One turning vector, and how many steps it has turned
The counts run from 0 to 95.
[ 12   5   0   3   2  -5  13  -3  -1  13  -7  20 -10  -1   6  -9   0  -5
 -11   2 -13   0  -9  -4  -5   0   9  -8 -13   5   4  -5  -9  12  -6  -9
   9   0  -2  -9  -9   5   7  14] -> 61
[ 13  -7   3   2   1  -7  -2  -3   1  21  -1  13 -29   1   2 -12   3   0
  -4  10 -15  -5  -9 -14  -1   2   8  -3  -6  -4  13  -8  -4   5  -6  -7
  12  -1  -1  -3  -4  -3   0  10] -> 37
[ -1   2  -4  -8  -2  -2  -8  -5  -3  -3 -14   5 -26  -3 -12 -11   6  14
  -2   5  -8   3   7   6   5  14   0  -1  18  -3  -1   3   2   3  16  15
   9 -15  -5   0  -1   8 -18  -3] -> 83
[ -7  -1  -3  -3  -9   3 -13   8  -5   0  -7 -11  -9 -12  -7  -6  11  10
   0  -6 -12  10  -2   1  -5   8   7   5   0  -9  16   7   5  -2  -3   9
  10  -7  -6  20 -14  -6  -9   5] -> 51
[ 13  -1  -9  -4   2 -11  -1  -6  -2   9   7   9   0   9   2  10  -3  -6
  -1   4  11  -8 -15 -19  -4  -5   9 -18  -8  -3  -1  -3  -7   9  -7 -11
   2   4   4 -11  13   7   3  10] -> 12
[  4   4  -5  -6   6  -2  10  -3  -1   8  -7   9 -23  -3  -9  -1  -5  19
  -3  -1  -7   2   1   2  -1  13   2   6  14   6  -2   6   2   3   7  12
  14  -8   3  -8   9  -9 -17  -6] -> 4
[ 13   3 -14   0  -3 -10   1   2  -1   5   4   3 -10   2  -2   5  -3   5
   8   9  14  -5  -5 -10  -4  -1  -1  -6   5  -1  -6 -10  -3   3  -2 -13
   6  -3   4 -17  19  -2  -5   0] -> 91
[  4   0  -6   5  -7 -10   9  -4  -6  18   7  11   7   7  -1   4 -11 -10
  -4  11  12  -4 -17 -18   1 -18   5 -10  -2   3  -9   1  -4   3 -22 -11
  -6   5  15 -11   4  -3  12   9] -> 67
[ -4   0  -9  -8  -1  -7  10 -12  -3  19  -6   0  12  -5   4  -2   0   2
  -5  -2 -12  10   3   6  -8 -10  22   5  -3  -9  15  14 -12   9  -9   9
   9   6  -5   1 -12   0  10  10] -> 80
[  8   2 -14  -1  -2  -5   1   0  -5   7   9 -11   3  -2   0  16  -4   9
  -1   1  10   5   3  -8  -7 -10  15   6   7 -15   6  14  -1   5 -15   1
   4   2  12  -2  10  -7  13  -3] -> 49
[  1   6  -8  -2  -6   5   8   6  -1   3   2   0 -16  -5  -1   6   0   7
  -4   9  -1   7  -5  -1  -3  14   4  17   8 -10  -2  -6  -4  -1  -2  -2
  15   2  16   1  -5  -9  -4  -6] -> 23
[  4   6 -16 -15   0 -18  -2 -11  -2   9  -8  -8  12  -8  -8   2   1   4
  -3 -10  10   3   1  -8  -1  -4  25  -8  -8 -12   6  14  -9   2  -1  17
   2  -2  -7  -4   5  10  -2   0] -> 81
[ -4  -6  -3  -5  -9  -1 -10  -1  -9  -5 -17  19  -7   1  -4  -8   5  -2
   3   8  -6   5  -4  -4   7 -10   0  -8  -2   7 -10 -13  -6   1  -2   2
   2 -12  -3  -4  -6   7  -1  10] -> 89
[  0   2 -16 -11  -1  -4   5 -10  -3   9  -2  -3  13 -12  -3  10   2  -3
  -2  -3  -3  13  -2   2   5  -8  14   0  -2 -14   1   9  -7   7 -21   1
   2   8   0   5  -1  -9   5   2] -> 25
[  2   3  -4  -7  -1   5  -6  -3 -10  -2 -15 -15 -15  -4  -8   0   3  17
   4  -1  -4  11   0   0   5   3   5  -2   8  -8   7   1   4  -4  10  19
  16 -10   1   6   0  -4 -14   2] -> 27
[ -2  -4 -17 -12  -6  -2   4   5  -5  -8  -2 -10   0   4  -5  16   0   5
   6   2   7  11   4   5  -2   2  -2   0  19 -14  -9   3   6  -2  13  25
  10 -10  12  -4  11  -7  -1  -8] -> 77
[  7   1 -12 -15   0   2 -10   2  -7   3  -9  -9 -12   2  -9   2   9  12
   3  -3  15   1   1  -4  -6   0   8  -6  10 -12   2  14   0   4  10  13
   6  -7  -8  -1   8   5 -11  -5] -> 82
[ -9  -5   5   3  -2   1   8  -6  -7  -1  -8  29 -15   3  -6 -13  -2  -7
  -7  10 -12   6  -8  -1   6  -4  -4  -3   3   3  -6 -14  -6  11  -3   5
  13  -8  12  -4  -1   9   0  12] -> 10
[ -5   0  -7  -5  -5  -7   1  -7  -4  19 -10  -5   9 -11   0   0   5  -2
  -5   0 -15  14   4  10  -2  -1   9   3  -9 -17   3  13 -12   6  -4  11
  13   1 -12  11 -17   5  -2   3] -> 1
[-16  -6  -4   0 -11  -1  -1  -6 -12  -4  -9   1   8   1 -10   9  -5 -13
   4  10  -3  22  -1  -1   6  -6  -5   7   7  -4 -11  -8  -2  -2  -8   5
  -7  -3  21   3  -5  -3  11   7] -> 71
[ -6  -4 -15 -11 -10 -13  -9  -1  -4  -1 -15   5  -3   2  -6   0   6  -4
   0  -3  14   7  -5   1  -2  -4   7 -17   8  -3  -8  10   0   5   2  12
  -3 -12  -5  -7  15   9  -5   7] -> 58
[ 12  15 -12 -17  -2 -11  -4   0  -1  19  -3  -8 -13   3   9   5  -6   6
  -4  -5  10  -4  -4  -2  -9  -6  15 -13   2 -11   8  15   6  11   3   6
   8  -3  -9  -6  14   1 -13   2] -> 31
[ 15   5  -9   3   1   7   6   5  -5   4  12  -7  -2  -8   1   6 -12  15
   0   9  13   4  -4  -9  -5   3   8  15  12 -13   6  -6   7   0  -9  -6
   8   2  17   4   6 -20  13  -8] -> 73
[ 14   7 -10  -5   9  -7   2  -5   3  14   4   3  -9  11  -1   4  -6   6
   0  -4   4  -3  -4 -15  -8  -7  21 -10   3  -4   1   1 -14  15   1  -4
   0   0   0 -16  17   2   5   7] -> 86
[ 10   4  -2  -2   1  -9   7 -14  10  20  -3   7   5  -3  -1 -14   0  -3
  -7  -8 -10   4  -6   1  -4  -5  23  -7  -8  -7   8  13 -16   8 -13   3
   9   5 -14  -6  -4  13   3   8] -> 6
[ -1   1   6   8  -7   0 -13  -2  -7  12  -8  14   1  -1 -11  -8   7 -10
  -3   9 -12  -7 -13 -15   2 -14   8 -16 -21  -4   4  -7  -2   2 -10  -1
   4   3  -2   0 -10   7   1  16] -> 38
[  4   1 -19 -11   4  -5  13  -7   3   8   4  -3   0  -2  -5  13  -5   8
  -5   1   9   4   6  -1  -3   8   7  14  13  -7  -3   7  -1   8   7   9
   9  -5   2  -6  21  -7  -3  -7] -> 54
[  5   1  -5   8  -3  -4   9   5   8   1  12   2  -6   5   3  12  -9   0
   2  14  16  -2 -11 -19  -1  -1   3   3  11 -10 -11  -6  -3   4  -7 -13
   8   2  21 -14   3 -12   6   1] -> 17
[  6   0  -3 -18  -2  -8 -12  -6 -13   1  -9   4 -13   8  -5  -6   3   7
  -1   2   8  -4  -7 -10   2  -9   4 -21   0  -6   1  -3  -4   1   7  10
   0  -3 -10  -5  13   6  -9   3] -> 8
[ -7   4   0 -13  -3  -8  11  -9  -4   4 -17  24 -16   1  -1 -11   2   2
  -6   0 -16   8   1  15   2  10   5   3   1   3  -8   3  -8   0   0  14
  15 -17   3  -2  -8   4  -4   5] -> 84
[  7   1 -10   2   1   0   9  -2  -1  10  -8  -3   9 -14  -2   9  -9   8
  -7   4  -9  20   1   6  -1  -6  10  14   1 -16   9   3  -5   3 -12   5
  17   3  15   7  -9  -9  12   3] -> 24
[-11  -3 -10  10 -14  -1 -11   4  -6   8   0 -12  15  -2  -3   4  -7  -2
   2   9   4  20 -10  -5   1 -22   4  -3  -4 -12  -2  -1  -9  -5  -5   0
   3   3   9   4  -9  -3   8   6] -> 20
[ 22   4  -2  -4   2  -3  -2  -3   1   6   6  20 -22  11 -10   0  -7  10
  -4  -2   3 -16  -3 -23  -1   2  10 -13   1  -1   0  -3   1  12  -2  -9
  12   0   8 -17  15  -8  -5   8] -> 36
[-10 -12  -4   9  -7   4 -11   1 -16  -8  -9  16  -2   1  -9  -4   2  -4
  11  14  -4  17 -17  -6   2  -8 -10  -8  -1  -2  -8 -11  -4  -3 -13   1
  -4  -3  13   9 -17  13   5  11] -> 15
[ 12   2   5   6  -5  -4 -17   3  -4  11  13  -2 -15   2   1  -8   2   7
  -7   6  11 -16 -22 -27  -5  -8   4 -15  -3 -10  14 -15   4   4 -11 -12
  10   0  -9   4  -1 -10  -3   4] -> 13
[  4   2 -11 -10  -1  -2   5   5  -4  -3  -6  -3 -19  -1  -3   8  -8  20
  -2   4  -1   9   7   6   2  16   5  12  19  -4   3   2   4  -3   8   8
  10 -12  12  -6   4 -10  -4  -8] -> 78
[  8   1   2  -5   3 -12  -9  -8  -1  16   2   1   1   8   1  -7   7  -8
   0   5  -2   4  -7 -12   5 -13   6 -15 -17  -2  -4   2 -12  11  -9  -1
   3   8  -1  -5  -1   5   7   6] -> 62
[ 12   7   0   0  -4  -4   0  -5   4  20  -5 -10  -9 -12   6   2  -2   1
  -8   6 -12  10   0   5 -18   7  11  12   1 -14  18  16   1   1 -12   8
  19   1   0  10  -7  -5   3  -3] -> 0
[ -2  -2  -4  -1  -7   2 -14   5 -18  -1   1   6 -16   4  -2  -2  12   2
   9  16   1 -11 -15 -13  -2   3  -4 -11   5  -1  -4 -11   4  -9   0   6
   7  -8   4  -3   2   6  -8   6] -> 64
[ 13   5  -6   0 -11   1  -9   4  -7   3   6 -25  -2 -14  -4   6   3  11
   3   9   2   5   2  -8  -5  -2  10   9   2 -17  17   1   8   1   0   5
   3   6  -2  11  -6 -14   0 -11] -> 50
[-10  -5  -6  -5   3 -12   0 -12  -5   1 -19  22  -4   9  -5  -2   1  -4
   1   9   2   8   0   4   8  -6   2  -7   4   5 -16   3 -13  12  -1   8
  -2  -6  -2  -4   2  16   1  13] -> 34
[  2  -1 -11   6 -12   1 -21  12  -9  -5   6 -16   0   3  -7   6  -4  11
   9  16  12  -1  -7 -21   0  -7  -6  -5   2 -11  -1 -10  13  -8  -2   4
   1   1   9  -2   0  -6  -4  -2] -> 45
[-13  -1 -14 -11  -6  -6 -11 -16 -12   2 -17 -14  12  -4  -3   1   4   1
   4  -9   7   8  -4   3   9 -11  17  -5   0  -7  -5  13 -15   3   1  24
  -3   2  -7  -3  -2   8  -5   3] -> 2
[-12  -7  -5   2  -7  -7 -14  -6  -9  -3  -7   7   4  11  -5  -2   4  -5
   3   1   2   6 -14 -16  10 -22   2 -19  -7  -9  -9  -2 -11  -9  -3   4
  -4   5  -1  -6   0  14   1   9] -> 39
[  5   7  -7  -7   0   0  14   1   3  16  -4   9  -9 -12  -7  -4  -5   5
 -10   1 -14  11   3   8  -4   1   9  10  10  -5  11   5  -1  11 -10   0
  17  -3   5   2  -8  -7   3   5] -> 79
[ 14   4 -11   2  -4  10   2   0  -1  13   6  -6  -6 -11   8  -1  -1   8
   0   9  -5   8  -3 -10  -2   2   7  14   4 -18  15  -2   1   2 -16  -1
  12   8  12  13 -16 -13  10   0] -> 74
[  2   3   6   7 -10  -3 -10   0  -8  15  -1   5  -7  -7   2 -11   3 -12
   0   9 -15  -4 -20 -12   3  -7  -1   3 -13  -9   8 -12   0   2 -20 -10
   3  -4   1   1 -14   0  10  12] -> 93
[ -9  -1  -9 -12  -5  -9   5  -9 -12  -6 -11  11  10   0  -7   7  -4   8
  -2   4  10  18  11  10   8  -1  13  -1  11  -4  -8  14  -6   3   4  14
   4   3   7   0  10   5   2  -3] -> 53
[ -3  -6   0   5  -9   5  -8  -4  -6   9  -2 -16  11 -17  -6   1   4   2
   1   6 -11  20  -6   2   0  -5   7   8   5 -27  11   1   4   1 -11   5
   8   2   8  15 -19  -5   8  12] -> 75
[  3   2  -7  11 -13  -7 -12   4  -8   7   3 -14   8   1  -1  12   3  -2
   3   8  11   6 -12 -16   0 -19   2  -9  -5 -11  -7  -2   5  -6  -6  -3
  -3   3   9  -4   0  -1  14   5] -> 44
[ 13  -1  -3  12  -5   6   1   6   1  10  15  -4 -10  -8   0   5  -7   5
  -2  16  -3  -5 -10 -12  -5  -2   2   8   9  -7   9 -14   3   9  -5 -11
   3   7   7   3  -2 -13   8   2] -> 18
[-13   1   3   6  -9   1   1   5  -9  -1  -5  10   2 -12  -2   2  -1   8
  -3  18 -13  20  -3   5   8   1  -5  13   8  -6  -5 -10  -3  -1 -13   3
   9   1  19   2  -5 -12   7   7] -> 47
[-10  -3   1   7 -23   2 -12   7  -7  -1  -7   5  -2  -4  -3  -8   5  -5
   6   5  -5  15 -12   2   6  -8  -3  -1   4  -8   3 -10   0  -6 -11   0
   4  -5  10   7 -21 -10   6  -2] -> 70
[-11  -9  -3  10 -12  -6 -15  -1 -15   8   1   3  16   6  -6  -5   2  -7
  10  16  -3  10 -16  -2   5 -15  -2  -9 -11  -9  -3 -16   1  -6 -14  -9
   1   3   3  -2 -15   1  12  12] -> 94
[ -6   4  -7   8  -3  -6  10   2  -6   3   1   7  11  -9  -7  18 -10  -6
  -3   9   3  14   2  -1   2  -5  17  20   9  -5   1   8  -7   6 -10   1
   4  -2   6   2  -5  -5  13   3] -> 48
[  1   4 -14 -17   2 -13  -4   1 -12   0  -5  -4  -4   7  -6   8  -4   9
   9 -10  11   7  -4   5   2   4   9   0  12  -7 -11   8   1   9   6  18
   4 -12   2  -6  14   4  -9  -6] -> 3
[  9   0  -2 -12   4  -1  17 -10   2   5  -3  17 -30   0  -1  -6  -3   7
  -5  10 -14   1  -8   3  -3  12   1   2   4   5   1   2   2  14   4  -1
  16  -6   5  -6   3  -7  -8   5] -> 60
[ -4  -4   2  11 -10  -5 -22   7 -11   4  -6   5 -14   0  -6 -14   5   2
  -2  14  -8   0 -11  -4  -3  -6  -3  -8  -2 -11   3 -18   7 -11   0   0
   4  -4  -2  -3 -15  -1 -10   8] -> 14
[-11   1  -6 -12  -2   2   3   2  -7   5 -19  13 -14  -8  -5  -3   8  11
  -5  -2 -15  12   6   9   0  11  -2  10  19  -4   3   8  -2   6   2  16
   8 -12  -1   3  -7  -3 -14  -4] -> 28
[ -6  -1  -4  -3 -13  -4  -6   1 -15  -5   2  13  -9  14  -6   6  -3   5
   8  10  14   2  -9 -13  11  -7 -16 -10  14   5 -17 -15   0  -2   7   0
  -3  -7  10  -4  14   5  -7  -2] -> 40
[ -8  -6  -4   0 -17  -2 -12   4  -9 -14   0  -3   3   3  -7   8  -2   1
   6  11  13  12 -12 -15   7  -9  -7  -9   7  -5  -9 -11   1  -9   0   3
  -7  -2   9  -8   6  -3   9   4] -> 95
[ -4  -2   9   2  -1   2  -8   4 -15  -6   0  18 -20   4 -12 -13  -1   4
   2  14  -7  -2 -14  -2   6   1  -9  -3   3   7  -6 -15   3 -11   6  -3
   5  -8  11   2  -6  -2  -5  11] -> 65
[  3   2   4   1  -6 -10 -14  -8  -3  -1 -13  19 -17  10  -1 -14   6   3
  -4  12 -10  -5 -11   3  11  -2   3 -12  -7  -7   5  -9   6  -2   2   9
  11  -9 -17  -4  -8  11  -9   5] -> 88
[ 17   7  -9   0  -8 -13  -6  -7  -5   7   3   1 -13  -1   0  -8  -1   1
  -1  -4  -1  -9  -7 -12  -8   0  11 -16  -9  -8  11   0   3   2   5  -3
   3   1 -15  -9  12   9   0  -2] -> 87
[  9  -5  -8  -2  -6  -8 -15   1 -10   2   2  -5  -7   9   1   0   1   4
   7  -3   6  -7 -11 -18  -9  -6   5 -34  -8  -4  -2  -2   1   2   3   2
  -6  -9  -7 -11  10   2  -1   3] -> 63
[ -2   3 -20 -15  -2  -1  -7  -6 -15   7   1 -27   4  -8  -6   5   4   5
   3  -6   5  10  -6   1  -9  -3   8  -7   8 -15   4  12  -2   5  -6  13
   1   0   1  -1   5   8 -15  -5] -> 26
[-10  -3  -8   1 -10  -6  -5 -10  -9  12 -25   6   6 -10  -4  -8  10  -1
  -3  -4  -5   6  -7   3  -5  -7  17 -12  -6  -1  -1   8 -12  -1  -2  19
   4  -2 -14  -4 -14  12   1  14] -> 57
[ 14  10  -3 -10  -2  -7   0  -8  -1  14 -13   0  -6  -2  -2  -2  -2  10
  -2  -3 -15  12  -7  10  -4  15  11   0 -11 -12  15   5  -9   7   0   9
  12  -3 -19   7 -14   2  -1  14] -> 56
[ -1   2  -5  -4   5  -8   9  -8  -1   6  -2  27  -1  15  -9   2  -5 -10
  -9   1  -3   3  -7  -5   1  -2  12 -12  -6   2 -10  -2 -12   6 -11 -10
   5  -2   7 -13   5   7   7  12] -> 11
[ -3  -5  -2   7   2  -2  10  -6  -8  -2   1  25  -3   7  -5   3  -5 -10
 -10  14  -2  10 -11  -4   3  -1   2   4  -3   1  -8 -17  -6   7 -12 -13
   7  -2  19  -8  -6   0  10  12] -> 66
[ -6  -4  -1   4  -7  11  -4  13 -12 -12  -2  -8  -9  -5  -6   9  -3  13
   9  11   1  10  -6  -1   2   0  -6   1  10  -8   2 -16  10  -7  -3   0
   6  -6  13  11 -10  -7  -5   1] -> 46
[-16   0  -4  -3  -7  -2   3  -5  -9  -3 -14  -2   4 -13 -14   4   1  -1
   1   2  -5  19   5  18   5  -5   5   0   6  -8  -3   9  -4   5  -1  15
   8 -10   4  12  -7   3  -6   4] -> 52
[ -9  -5   1  -1  -8 -10   5   2  -8  -6  -1  14   6  10  -6   5  -7   1
   6  21   9   5  -8  -5   5 -13  -4  -8  14   4 -11  -4 -11  -3  -5  -8
  -1 -10  18  -6   4   0   6  12] -> 16
[  1   1 -12  -5   2 -14  -8  -7  -3  12  -2  -3   2  -1   2   3   2  -1
   3  -5  15   0  -7 -10   0 -14  15 -24  -7  -7   1  17  -9  11  -1   5
   4   2 -12  -6  10  17   1  10] -> 7
[ 12   6  -2 -10  -9  -4 -11   0  -5   6  -9   2 -22  -6   3  -6   5   2
   2  -7  -6  -4  -4   2  -3   5  -3 -17  -5 -12   5  -1  -8   7   3   9
   6  -3 -14   3   0  -2  -8   4] -> 32
[  6   6   0   6  -7  -4   0   4   1   8  -1  -2   4 -12   4  -5  -1   0
   5  16 -18  10  -8  -1  -5  -6   4   1 -11 -15  13  -9   4   1 -15  -8
  10   3  11  13 -18 -11  10   3] -> 19
[ -1  -6   0   6  -7  -7   0  -5  -2  13   7  10  10   2  -5   5  -4 -16
  -1   8  -7   5  -9  -9   4 -13   7   0 -15  -7  -3  -8  -3   0 -22  -8
   1   0  16  -8 -12  -6  15  14] -> 43
[ -9  -5  -3 -12   4  -7  11  -9   0   5  -9  16   0  -5   2  -3  -4  -1
  -8   0  -3  22   4   8   5   2   5   7   7   0  -2  10 -15  13  -6   6
   3  -5  10  -2   1   6   0  12] -> 29
[  4   6  -3 -14  -5 -10  16  -7   4  13  -6  19  -1   6  -5   4  -1  -8
  -4   5   3  13  -2   2   4   4  19  -1   3   5 -14  11 -20   9  -9  -1
   4   5   6 -19  10   6   3   1] -> 85
[ 14   3  -4   6  -8  -6  -6  10  -7   6  16 -14  -1   1   1  10  -1  -2
   6  11  13  -5 -15 -22  -7  -6   6  -8  -2  -3   5 -11  12  -3 -12 -15
   2  11   4  -3   6 -11   5   6] -> 68
